The same turns and mirrors carry the whole set onto itself and the rows of a family onto each other. Which other rows belong to the same family as each row named below? List them in the order they appear above.
These 40 rows form 5 families of 8 rows each.
Fotis: -1.25 +0.80 +0.19 +0.11 +2.04 +1.16 +1.09 -0.37
fik: -1.08 +0.93 +0.68 -0.38 +2.20 +1.56 +1.41 -0.53
sota: +0.11 +1.37 -0.08 -2.64 -0.94 -0.56 -0.81 -0.11
rut: +0.42 +1.51 +0.12 -2.80 -0.80 -0.51 -0.84 -0.30
Pupit: -0.24 -0.45 +0.80 -1.51 +2.83 +0.52 +0.36 -1.65
Mam: -0.65 +0.78 -0.16 -0.48 +2.17 +2.22 +0.63 -1.95
pup: +0.13 +1.25 +0.49 -3.35 -1.05 -0.15 -0.70 -0.95
Dima: -0.33 +0.18 +0.78 -0.57 +2.50 +0.84 +0.41 -2.49
pudid: -0.84 +0.81 +0.37 +0.09 +2.60 +1.03 +0.64 -0.43
ril: -0.22 +0.94 -0.35 -0.32 +2.46 +1.55 +0.54 -1.64
soko: -1.30 +0.01 +1.59 +0.06 +2.05 +0.33 +0.84 -1.43
Pupag: -1.16 +0.10 +0.91 +0.44 +2.07 +0.66 +0.47 -1.20
bas: +0.33 +1.30 +2.20 -1.87 -1.30 +0.06 +0.50 -1.01
Muno: +0.70 +2.49 -0.35 -2.72 -0.44 +0.30 -0.63 -0.80
povaz: +1.14 +1.03 +1.13 -3.49 -0.41 -0.08 -0.25 -0.40
Lur: +0.18 +1.19 +0.15 -2.66 -1.91 +0.99 -0.42 -1.33
nol: -0.97 +0.35 -0.92 -0.98 +2.28 +1.43 -0.34 -1.64
furu: +0.14 +1.24 -0.06 -2.92 -1.00 -0.06 -1.10 -0.75
didi: +0.75 +1.10 +1.11 -2.82 -1.55 +0.91 +0.59 -0.40
davoz: +1.60 +1.34 +1.07 -2.97 -0.60 -0.04 +0.12 -0.15
Nufo: +1.28 +1.09 +1.36 -1.96 -1.75 +0.86 +0.12 -0.45
pefut: -1.03 +0.14 +0.68 -0.78 +2.31 +0.86 +0.02 -2.55
gasez: -1.07 -0.19 +1.08 -0.71 +2.20 +1.05 +0.51 -2.63
pab: +0.12 +0.81 +0.50 -1.85 -2.11 +0.11 -0.58 -0.78
zana: -1.26 +0.07 -0.14 +0.02 +1.31 +2.06 +0.82 -0.65
fugu: -1.23 +0.82 +0.09 -0.45 +2.41 +1.59 +1.13 -0.58
fegel: -0.19 +0.06 +1.02 +0.18 +2.33 +1.10 +0.37 -2.01
gena: -1.87 -0.11 +1.43 -0.50 +2.06 +0.76 +0.86 -1.05
Nebe: +0.32 +1.15 +0.40 -1.74 -1.90 +0.28 -0.67 -0.84
nal: -0.39 +0.75 +0.00 -0.86 +2.48 +1.95 +0.58 -2.01
pag: -0.44 +2.06 +0.39 -1.58 -1.60 +0.21 +0.02 -0.20
vonu: -1.36 +0.16 +1.56 -0.74 +2.50 +0.37 +0.82 -1.00
vit: +1.53 +1.49 +1.35 -3.15 -0.44 -0.04 -0.15 -1.63
Nali: +0.04 +0.72 +0.22 -0.21 +2.87 +1.42 +0.42 -1.56
fovuf: +1.64 +1.39 +0.53 -3.22 -0.39 +0.14 +0.07 -0.09
buf: +0.04 +1.09 +0.50 -2.19 -2.05 +0.94 -0.55 -0.52
Tusov: +1.06 +0.75 +1.58 -2.51 -1.27 +0.82 +0.64 -0.31
Somo: +0.64 +1.25 +1.38 -3.65 -0.69 -0.06 +0.40 -0.34
vib: -0.73 -0.65 +1.61 -0.54 +1.97 +1.25 +1.39 -0.75
voves: +1.46 +0.84 +1.25 -2.20 -1.45 +0.74 +0.15 -0.83

Which other rows belong to the same family as Pupit? bas, Muno, nol, zana, pag, vit, vib

